One turn moves every row onto another: examples first, then more rows asked
von: [ -1.8  -0.2  31.6 -17.3  33.0 -33.5   1.1 -17.9 -15.5  27.0  -0.7  15.9
  25.1 -15.3 -23.6]
Nutin: [ 50.3 -16.3  26.2   3.1  -7.8 -15.4 -20.4 -12.9 -26.8  -0.2 -17.1  31.9
   4.1 -30.0 -11.5]
Bez: [-18.1  -7.6 -25.5  13.1 -30.1   4.4  25.6  18.5  37.2 -12.3  -2.0  16.3
 -35.2  24.2  40.5]
dusov: [  6.3  10.5  19.5 -23.2  33.9  12.2 -18.6   5.9 -41.4   3.8  24.6  15.5
  13.5   9.7 -26.8]
Sapup: [-37.3  11.5 -29.1 -17.0 -11.4   0.6  27.4   9.7  34.8  -8.6  19.4  33.4
 -26.2  36.8  24.2]
zop: [ 44.0 -20.0  22.2  33.7  -1.4  11.6 -20.6  12.1 -32.5  -0.6 -17.2  -6.6
  -1.5 -14.8   0.1]
Vegi: [-33.4   4.5 -31.1   2.3 -14.7  10.8  23.7  23.6  33.3 -11.8  13.9  13.8
 -32.7  35.0  33.6]
tifa: [-13.3   5.1  27.7  -3.7  44.1 -14.8  -1.7   4.7 -22.4  27.8  10.7 -16.9
  26.0   1.9 -19.4]
ziri: [ -4.1 -26.1 -10.3   4.7  -4.2  -3.2 -41.8 -53.5 -11.5  -1.4  23.7  37.7
   1.6 -38.1 -13.5]
Kudip: [ 24.0 -22.5  31.4  31.6   8.5 -22.6   0.2  -2.6 -15.2  23.0 -27.8 -17.5
  11.1 -21.9  -1.0]
kiv: [ -6.3 -14.7 -49.3   1.7 -22.6 -16.5  24.0   3.6  43.8 -15.0 -10.8  42.1
 -16.9  14.9  36.7]
fiv: [ 19.8 -15.0  33.6   6.0  11.0 -41.8   0.8 -21.8 -10.4  23.7 -21.8  15.8
  16.5 -31.3 -11.8]
tefe: [-31.4   0.7 -50.6 -16.9   1.1  -1.3  21.1  15.6  35.2 -10.5  13.0  32.6
  -8.8  37.7  25.7]
nen: [ -7.9 -15.0 -50.7  16.1 -16.6   0.0  19.8  19.2  36.0 -13.9  -9.2  21.8
 -19.7  23.2  42.6]
gakes: [-23.5   6.1 -27.4 -19.6 -22.5 -10.9  27.0  -1.6  38.8 -14.0   7.1  45.8
 -29.0  20.6  27.2]
Musi: [-22.4  -7.8 -52.1   5.4  -4.6   7.5  16.2  23.0  34.8 -12.4   8.1  13.5
 -16.8  35.6  34.9]
Zaf: [ -9.8  -5.6 -24.0   2.2 -33.7 -11.3  27.5   0.6  39.3 -14.1  -7.1  38.0
 -35.4  15.3  35.5]
lipu: [-24.9 -15.8 -16.0  -1.4  19.8   9.5 -42.5 -42.9 -19.5   1.6  46.1  25.5
   7.3 -20.8 -21.2]
dorag: [-18.0  -4.4 -48.7 -18.7  -9.6 -13.6  20.8   0.8  41.3 -13.5   4.1  48.9
  -9.1  23.2  27.9]
Nidu: [  7.9 -39.8 -11.3  37.7 -10.4   5.4 -43.6 -40.1 -16.5  -3.8  12.0  17.6
  -9.0 -38.5  -1.4]
Ged: [-24.8 -17.9 -15.6  20.3  21.2  26.1 -42.7 -22.6 -25.1   2.0  46.8  -2.2
  -0.2  -8.2 -11.3]
bire: [ -7.1 -36.7 -15.1  47.4   4.3  24.6 -45.6 -21.4 -21.1  -2.2  24.2 -10.5
  -7.9 -22.1   0.4]
firu: [ 25.5   3.3  25.8 -29.5  13.6 -11.9 -19.1 -19.3 -30.5   2.8   6.3  43.3
  13.2 -13.3 -27.1]
Vek: [  1.1 -13.0  30.3  29.9  27.8  -7.3  -1.5  10.7 -21.5  27.5  -4.7 -31.1
  15.6  -3.7  -6.2]
bagar: [ 19.7  -3.6  19.2  15.2  24.5  27.7 -22.4  23.6 -42.9   3.0  11.7 -16.9
   6.8   9.6 -11.4]

tifa moves to Vek
Vegi moves to Bez
Where do these go?
ziri moves to lipu
zop moves to Nutin
dorag moves to tefe

One turn moves every row onto another: examples first, then more rows asked
E: [ 15.9 -21.1  49.9  16.5   3.0  46.9  34.0  75.0  42.7 -35.4  32.8  32.3
 -40.1  69.8  32.2  -6.1 -25.3  55.1   8.6 -27.5  18.3 -13.7 -49.3 -19.7
 -34.4  16.7 -26.5 -37.3  44.0  27.7   4.5  22.7  -2.0  13.4   1.2 -14.1
 -18.0 -63.9  28.1  -0.5  22.5  46.4  17.0 -27.7  21.0  40.5 -11.0  49.6
 -30.5  17.8 -32.0  17.4  10.9  -3.0 -47.9   0.1 -22.6 -25.7 -14.6 -26.3
   6.3]
F: [ 13.8 -16.5  41.5   3.9   2.8  39.4  38.8  58.3  59.7 -31.4  27.8  35.8
 -26.3  55.2  43.6 -11.4 -31.4  52.3  23.6 -12.3  20.8 -12.7 -44.9  -6.7
 -30.2   8.5 -21.4 -23.7  48.1  22.2  11.7  26.7  -6.8  23.4   3.4  -9.6
 -20.0 -63.7  20.1  -4.8   2.4  52.0  13.0 -46.4  15.8  54.5  -9.7  48.6
  -6.5  25.7 -33.8  29.5  30.9   7.3 -41.1  -9.2 -26.9 -14.2  -1.4 -25.7
  -0.9]
U: [ 14.5 -27.0  35.5  19.4 -10.1  42.9  37.1  59.1  51.7 -33.4  17.4  38.2
 -38.4  55.4  39.3 -13.7 -26.7  66.4  13.3 -32.0  26.7  -2.0 -48.8 -23.3
 -39.1  -8.2 -30.2 -30.9  60.8  31.4   4.9  35.3  -6.1  24.7 -12.8   6.2
 -15.1 -59.5  11.5 -15.5  22.2  43.8   3.4 -39.0  19.7  56.3   4.7  42.5
 -19.6  14.8 -25.6  34.2  28.8  -1.6 -56.9  -5.7 -28.6 -26.5  -3.2 -24.6
   2.2]
X: [-13.8 -18.6  11.0  35.5  36.6   7.4  31.0  55.5  26.3   5.1   7.4  42.8
   3.9  49.9  23.7  16.1   6.9 -21.0 -24.9   9.3 -40.2 -12.6  -6.1  34.0
  -4.8  -9.9  13.7  20.8  31.8 -50.6  14.4  34.3   8.7  -1.0  -4.1  49.2
 -37.1  39.2 -23.5   6.5   1.3  13.3   6.0  39.0  21.9 -20.9  32.5 -31.5
 -28.7  23.6  19.0  29.4  12.0  25.6 -37.0 -42.1  -2.8  22.3  -9.7   0.9
  18.1]
K: [-21.3 -38.8   3.8  37.3  11.9   2.8  57.5  68.1  -5.8  -9.0  20.0  46.1
 -23.7  64.1  48.9  -9.1   2.6  30.2 -35.4 -17.2 -11.5 -22.5  13.8   2.6
 -32.2 -24.7  19.5   2.5  52.6 -41.2  37.0  17.0 -15.0   8.1 -22.2  47.4
 -10.0  58.6 -17.3   8.4 -25.8  45.5  15.2  39.2  19.2 -33.5   9.7  10.5
 -50.5  33.0  28.8  37.5  38.1  31.7  -7.4 -26.9  35.8  -3.3 -39.5  29.1
  43.5]
T: [ -3.1 -23.9 -26.5  12.9  24.4  10.8  45.8  84.7  33.4  10.3  32.5  35.5
 -14.5  94.2  30.4  -0.1  -5.5  16.1 -17.0 -32.0 -15.7  13.6  -0.6   8.9
   8.4 -41.7  -0.9  34.3  15.3 -33.1  37.3  26.2   0.0 -13.6   4.4  70.2
  -2.2  16.1   2.7   3.7 -13.8  44.7   0.5  40.9  -6.3  -5.5  -1.7  -2.8
 -51.0  30.3  -2.2   2.1  31.0  60.7 -35.9 -35.2  18.8  14.6  -8.3 -16.3
  22.5]
S: [-55.8   7.7  -0.4  22.0   4.4   4.9   2.8  29.0 -15.2 -14.7  10.1   7.4
 -54.9  -3.7  31.5  39.0 -14.0  85.1  20.4  31.1  31.4  22.3 -47.9 -21.9
 -44.1 -35.3 -16.5  -9.4  18.0  -4.8 -27.8 -12.5  24.6 -26.6  14.4  23.3
 -31.8  -1.7  31.5   5.9  14.4  76.1  -3.3 -15.0  35.6  11.3  10.0  37.1
 -28.4  60.9  30.5  48.6 -13.7  19.7  -5.2 -19.4   3.0  16.5 -26.8  48.9
   4.1]
P: [-22.4 -57.9  -0.6  40.3  22.5   9.6  52.2  66.9  -4.6  -6.2  30.0  46.1
 -20.8  63.5  46.7  -9.0  -6.8  27.4 -42.9 -14.3 -15.7 -13.6  16.6  -4.8
 -24.4 -18.9  16.1   0.1  56.7 -48.6  39.3  14.4 -13.4  10.6 -14.3  50.5
 -20.0  53.3   0.8   6.2 -16.3  42.7   3.2  27.6  30.3 -37.7   9.2  11.5
 -51.3  30.3  16.5  34.0  23.8  39.1   1.2 -32.5  32.2 -12.9 -21.7  25.2
  36.3]
R: [ -2.7  -6.2   7.1  31.2 -42.1   7.0 -13.0  12.4  17.5   1.6  16.9  -0.7
 -19.9  16.2  12.0   4.3 -50.6  11.9   0.2 -32.5  20.5 -26.2 -54.2  15.5
 -57.9 -23.8  14.9   4.3  -9.9  -1.2 -17.9  14.5 -14.0   7.5 -50.3  31.6
 -32.2 -19.2   1.1  27.2  18.4  -3.2  10.3  17.0 -51.0  51.9  45.4  40.9
 -56.6 -12.6 -41.1  59.5  10.1   3.8 -60.3  28.1  37.0  33.4 -11.8  34.8
  28.0]
Y: [ -5.9 -13.1  24.0  27.5 -35.7   8.0  -4.3   9.8  10.9  -0.7  18.7  -1.1
 -12.9  33.2  -4.9 -11.9 -47.7   8.7   1.7 -30.2  14.1 -33.2 -65.1  14.6
 -53.0  -9.7   8.8   2.0 -10.7  12.7 -15.5   9.5 -12.2  -9.7 -59.3  24.5
 -33.1 -17.2  32.5  32.2  -0.5   3.4  11.3  38.2 -45.5  34.1  56.3  38.1
 -75.2   1.1 -42.9  55.1   2.7  -2.7 -57.3  27.3  28.1  40.6  -9.2  15.6
  25.5]
N: [-60.5   2.3   0.3  16.8  -4.3  -0.6   1.5  15.4  -8.4 -22.5  13.7  -0.3
 -44.3  -3.9  28.0  36.9 -33.5  79.5  13.8  25.6  32.4  14.5 -49.5 -27.0
 -34.2 -38.0 -20.4 -10.7  20.8   3.8 -28.8 -21.2  15.0 -31.6   4.6  34.9
 -12.6   6.8  35.1   7.9  16.0  79.5 -13.0  -0.8  28.0   7.8   1.7  49.8
 -25.5  58.4  27.0  50.0  -5.1  17.3 -14.7 -12.3 -10.2  29.9 -31.7  61.2
   5.2]
H: [-13.3 -16.0  17.8  31.0  20.9   8.0  41.0  61.7  29.3  15.0   8.7  48.0
   6.3  53.5  23.4  12.3   6.7 -23.3  -7.8   1.9 -42.9 -16.8 -10.7  39.5
  -5.0 -15.4  11.6   7.5  35.9 -44.8  27.1  27.6  14.8   3.5  -1.6  47.1
 -31.7  31.7 -37.3  -2.2   3.5  19.1  15.2  37.1   6.5 -24.0  41.7 -23.4
 -21.6  33.6  20.9  36.6  20.5  21.5 -43.9 -42.9   0.5   8.2 -28.5   0.9
  18.6]
L: [-39.5  -5.8   3.7  15.8  -4.5   1.2 -12.0  11.0 -23.8  -8.8 -10.0 -11.9
 -56.6   2.2  44.1  32.6 -24.5  76.2  15.6  37.2  36.5  12.6 -44.9 -32.0
 -41.3 -33.8 -20.5 -22.2  31.1   8.7 -33.7  -9.4  28.0 -26.8  -6.2  30.4
 -26.5   4.1  23.5  18.4  28.9  81.8 -14.8  -4.7  12.4  14.1  16.6  35.6
 -26.2  51.5  25.3  30.1   7.4  15.0 -17.1 -12.6 -18.3  21.3 -32.4  55.1
   8.9]
Z: [ 15.5 -30.1  39.9   5.1   0.4  44.5  40.1  76.1  36.2 -30.1  29.2  34.5
 -39.8  69.2  49.4 -15.4 -31.3  40.3  18.2 -28.3   3.9 -11.9 -50.1  -6.7
 -41.4   7.1 -16.1 -17.9  52.6   9.5   2.2  28.8  -6.3  20.0  -9.0 -13.6
  -8.0 -66.2  20.5  -4.7   8.9  55.4  12.4 -45.5   3.4  52.6  -7.0  48.4
 -10.0  26.6 -35.8  42.0  24.4   0.4 -39.0  -5.3 -22.9 -16.0  -1.4 -38.5
   5.9]
M: [  6.3 -17.3 -24.2  25.4  17.4   1.6  56.8  86.2  27.5  13.8  27.7  48.9
 -28.0  81.8  34.9  12.2   3.4  24.8  -1.8 -28.3 -18.5  15.3   2.4  16.8
  10.9 -35.3  -3.5  26.8  17.5 -23.9  37.3  19.4   2.8 -11.1   9.0  70.6
   6.3  14.7   1.3   7.7 -19.5  50.4  -1.7  37.2  -8.3 -15.9   5.2   1.4
 -39.8  35.4  15.4   3.4  39.5  59.0 -50.7 -29.0  23.8  12.3 -19.5 -14.7
  28.9]
W: [ -6.6 -18.3  15.8  21.7 -41.3   9.8  -1.3  16.1   2.5  -4.6  28.9  -5.0
 -20.3  13.9   0.6   8.4 -48.1  14.3   7.0 -32.7  20.5 -26.1 -56.9  25.1
 -50.6 -20.4  11.3  30.0  -7.6   2.4 -23.8   9.4 -22.4  -6.9 -64.5  26.7
 -34.1  -4.9  14.5  23.6  -3.5   1.8   4.3  27.8 -40.2  41.9  56.8  26.1
 -73.6   7.4 -40.5  86.2  16.0  11.5 -59.1   1.7  29.6  48.4 -11.6  24.7
  27.2]
D: [-58.5   6.4   8.1  17.6   2.8   9.8  -3.4  14.8 -17.9  -5.9   5.4   7.3
 -40.0  -1.4  32.1  31.5 -27.8  91.4  10.6  33.4  24.9   9.6 -55.4 -27.5
 -33.3 -27.6 -19.1 -26.1  15.4  15.0 -40.4 -18.6  26.9 -35.4  -1.8  14.7
 -18.6   5.1  38.5  16.7  16.5  67.2  -0.5   7.9  36.3  10.9  19.5  35.3
 -51.6  48.0  24.8  22.9 -15.2  14.2 -14.4 -12.9 -11.2  18.7 -35.4  49.5
  12.0]
J: [ -3.5 -17.7  24.0  30.4 -44.4  18.5  -1.5  15.0  11.8  -6.2  29.9  -4.5
 -19.1  18.0  -3.3 -10.4 -50.5  -2.1   3.3 -23.5  15.1 -34.6 -48.8  33.1
 -50.9 -20.4   1.2  14.1  -5.3   6.4 -17.7  18.6 -21.3   5.8 -68.6  20.9
 -22.8  -7.7  19.9  32.1   0.3   0.0  10.2  16.0 -37.6  41.2  45.4  35.4
 -60.4   8.0 -46.5  73.2  12.4   7.3 -55.9  22.0  25.5  41.4  -6.0  44.6
  32.3]

Y moves to D
N moves to F
L moves to U
Where do these go?
H moves to K
S moves to Z
P moves to T

One turn moves every row onto another: examples first, then more rows asked
Mopif: [ 17.5  -5.8 -15.4   5.5  -1.8   7.1 -44.2 -17.7   4.8   1.0 -12.0   5.8
 -37.8  37.7]
sepe: [-20.2 -13.0  11.2 -42.8  23.4  24.0   4.1 -21.8  40.5  -4.9  -6.7  42.9
 -19.1  14.5]
roli: [-26.8  -3.8  32.6 -16.7  19.6 -37.9  25.9  40.1   2.1  12.5 -22.6  18.0
  11.3   1.4]
dunek: [ 31.5  29.0  15.0  -4.5  -2.7 -21.4 -16.3 -38.9  -5.1 -39.3   5.2  -8.6
 -22.0  23.9]
Kamum: [-47.7   3.3  45.3  18.3 -20.8   1.7  20.9  10.9  30.6  20.7 -24.1  14.5
  -6.2  13.4]
Tak: [ 17.2  20.1  15.0   0.8  -9.4 -37.4  -3.7 -34.6  13.7 -42.8   7.5 -14.0
  -8.3  32.6]
Muret: [ 11.2  -1.9 -12.8 -27.5  35.2   0.0 -42.6  -7.7 -14.7   1.1 -11.9  24.8
 -27.2  23.0]
rovos: [-23.9  -3.9  24.7 -19.1  -1.6 -38.3  26.6  33.5  -9.4  23.5 -27.0   4.7
 -41.1  -8.7]
Lofa: [ -2.3  23.1  30.8  14.9 -19.9  21.2 -22.0 -10.9  15.1   7.5   4.5 -50.0
  17.7   3.4]
vodu: [ -5.1  21.6  53.2  11.7 -17.7 -32.7  30.3  -1.6  -1.4 -40.5 -19.7   3.8
  -6.8  -6.2]
noko: [ 14.2  -8.0 -24.8  -1.3  50.3  13.6  -9.5  -4.5   6.1   2.7   5.4  41.5
  -2.4  20.2]
mizi: [ -1.6 -28.4  -3.6   5.5  -1.3  19.8  29.9 -28.1 -39.6   2.4   3.4 -18.6
  -7.4 -41.8]
temet: [-39.8   0.1   7.7   1.6 -15.8   2.3  -7.6 -25.5  20.9  44.6  24.7 -37.5
 -15.3 -18.3]
Debe: [ -2.8  22.8  27.9 -38.1  -4.1 -20.1  36.0  12.5  32.9  34.3 -28.1  18.5
 -17.4  -9.2]
godag: [-31.4 -28.9  44.7 -10.8  13.4 -21.1  38.4  -3.1  28.2 -14.7 -33.2  25.8
  -5.8 -12.4]
gazo: [ 10.0  13.2  46.6  19.5  34.0  12.4  25.1 -44.9 -15.7  15.4  28.0 -29.0
   4.0 -24.2]
ledut: [-61.6  10.4  54.5  25.3   3.5  10.7  -1.2  -0.5  31.7  11.7  -5.7  15.6
 -10.7   2.6]
befet: [-13.8  17.4  27.4 -12.6  -3.3 -50.5  26.4  34.6 -18.7  20.4 -18.5   3.1
 -25.4  -0.2]
pizu: [ 19.0  -4.8  41.8  28.9  31.9 -36.4  43.9 -11.6 -18.6 -13.6  -2.6   1.0
 -30.1 -19.4]
tur: [ 10.1 -11.2  35.6  44.4  35.2 -36.3  30.0 -23.6 -11.3 -16.1   0.6 -17.9
 -26.8 -16.8]
segi: [ 14.5   7.5  -8.9  22.6   0.4  15.6 -50.6   3.3   1.4 -19.7   1.6   6.8
 -30.6  22.8]
fivas: [-54.9   9.1  40.7  28.6  -1.5  21.8  26.0   8.8  29.4  14.3  -3.0  18.7
  -0.9   3.3]
nufat: [ -9.1  27.1  40.5 -12.6  16.0 -34.9  19.0  32.8 -17.4 -32.3 -11.4 -17.0
 -31.8  -7.8]
dira: [-19.7   0.5  22.5  10.8 -27.4  -4.3 -15.7 -22.5   5.3  38.2  11.2   6.9
  26.0 -35.3]
zalut: [  8.5  25.3 -13.3 -24.5  15.5  13.0 -43.1   1.0 -16.7  -1.6  -8.6  26.9
 -23.2  24.6]
Kek: [ 26.5  17.0  15.1  -5.8 -15.5  33.4 -20.5 -14.6  36.3 -19.9  -4.6   1.8
 -19.3  34.3]
Dal: [ -5.8   6.8  30.6   0.9  -1.5 -33.4  11.3  35.5  -9.9 -20.0 -35.9 -13.4
 -35.4 -21.0]
Dide: [-35.1  -5.5  45.7  14.3   6.3  42.7   4.4 -34.4  23.2  35.9   0.5 -30.2
  -7.3 -18.0]
Teb: [ -8.7  21.7  11.9 -11.0  19.0  16.5  11.8 -22.4 -25.6  23.6  33.8 -30.1
 -19.2 -49.7]
git: [-20.6  -9.4  15.3 -33.7  22.9  19.5  22.4 -14.2  46.9 -19.7   5.8  43.6
 -33.3  -6.6]
kabof: [  1.8  19.3  43.5   9.4 -10.6  22.4 -11.5   5.8  28.4   6.3  28.2 -45.1
   0.9  30.5]
rosu: [ -7.0   7.6  -1.6  -4.6  21.7   1.0  37.5 -26.7 -22.7  22.6  51.1 -22.9
 -16.6 -34.3]
Lotab: [ 12.7 -27.1  23.9 -13.1  59.8  28.1  23.2 -17.3  12.2  14.2  17.0  -6.5
  -2.9 -41.0]
Sokur: [-39.4  -9.7   8.9 -14.1   4.2   1.9 -10.0 -29.0   0.9  47.0  15.6 -41.4
   8.0 -11.8]
tob: [ 22.5 -20.8  22.9  -6.5  64.7  24.3  13.3 -16.8  24.4  -3.3  15.8 -17.5
 -27.1 -33.0]
zige: [ -5.5  30.8  30.9  11.1  -2.8  25.5 -15.2  -5.1  30.7   3.7  14.5 -41.0
  23.4  25.6]
zot: [ 13.6   7.2  40.6  -3.2  17.0   4.5 -61.0 -16.9 -16.8   6.9  -9.9   2.6
 -10.9  28.4]
dunan: [ -5.3  -7.2  -6.6  -0.7  10.9   2.0  -6.9 -12.6 -27.2  44.2  27.3 -28.8
   8.9 -37.3]
notef: [-17.3  -2.7  -8.3  -0.1  -3.9  23.5  -8.9  -4.9 -18.1  41.3  18.9 -26.5
  -1.4 -42.2]
vit: [ 23.6  -7.2  11.1  -5.1  66.3  16.5  31.1 -15.7  36.9  15.5  13.9 -14.5
 -22.3 -20.3]
Bep: [-41.4  -1.7  27.2 -23.3  32.2 -35.0  14.8  27.9  27.8   9.0 -33.7   4.3
  -8.3   2.5]
Lefut: [ -3.4   5.7  29.1  36.0  49.5 -20.9  40.7 -27.6 -19.4 -22.4  -9.4 -14.6
 -21.9  -7.0]
ket: [ 47.8 -16.1  13.4 -20.1  41.2  11.3   5.3 -27.9  26.8  -8.7  10.8  23.1
 -11.1  23.7]
vik: [-21.3 -13.3   4.9 -21.4  18.5   5.3   8.3 -14.9  59.8 -13.2   1.7  43.0
 -12.0 -16.9]
lume: [ 11.9  18.8   1.8 -18.7  52.0  41.3   0.3 -17.0 -11.4   7.0 -35.5  22.5
 -19.1   1.7]
tiv: [ 19.5 -19.0  43.4 -29.8 -14.5 -34.2  22.3   9.3 -16.7  -4.9  -8.7 -23.9
 -42.6  15.2]
Pelik: [ 22.0  12.7 -12.0 -13.1  32.5  16.2  -8.0  -6.2  -5.4   6.2  22.4  50.9
 -20.5  22.0]
tel: [ 13.7   8.1   9.0   2.4 -11.5 -20.7   5.7 -25.2   1.1 -58.3  16.6 -16.9
  -3.6  23.0]

vik moves to ledut
Dide moves to Kek
zot moves to tiv
Where do these go?
Dal moves to Teb
noko moves to Bep
tur moves to tob
Lofa moves to dunek
zalut moves to befet

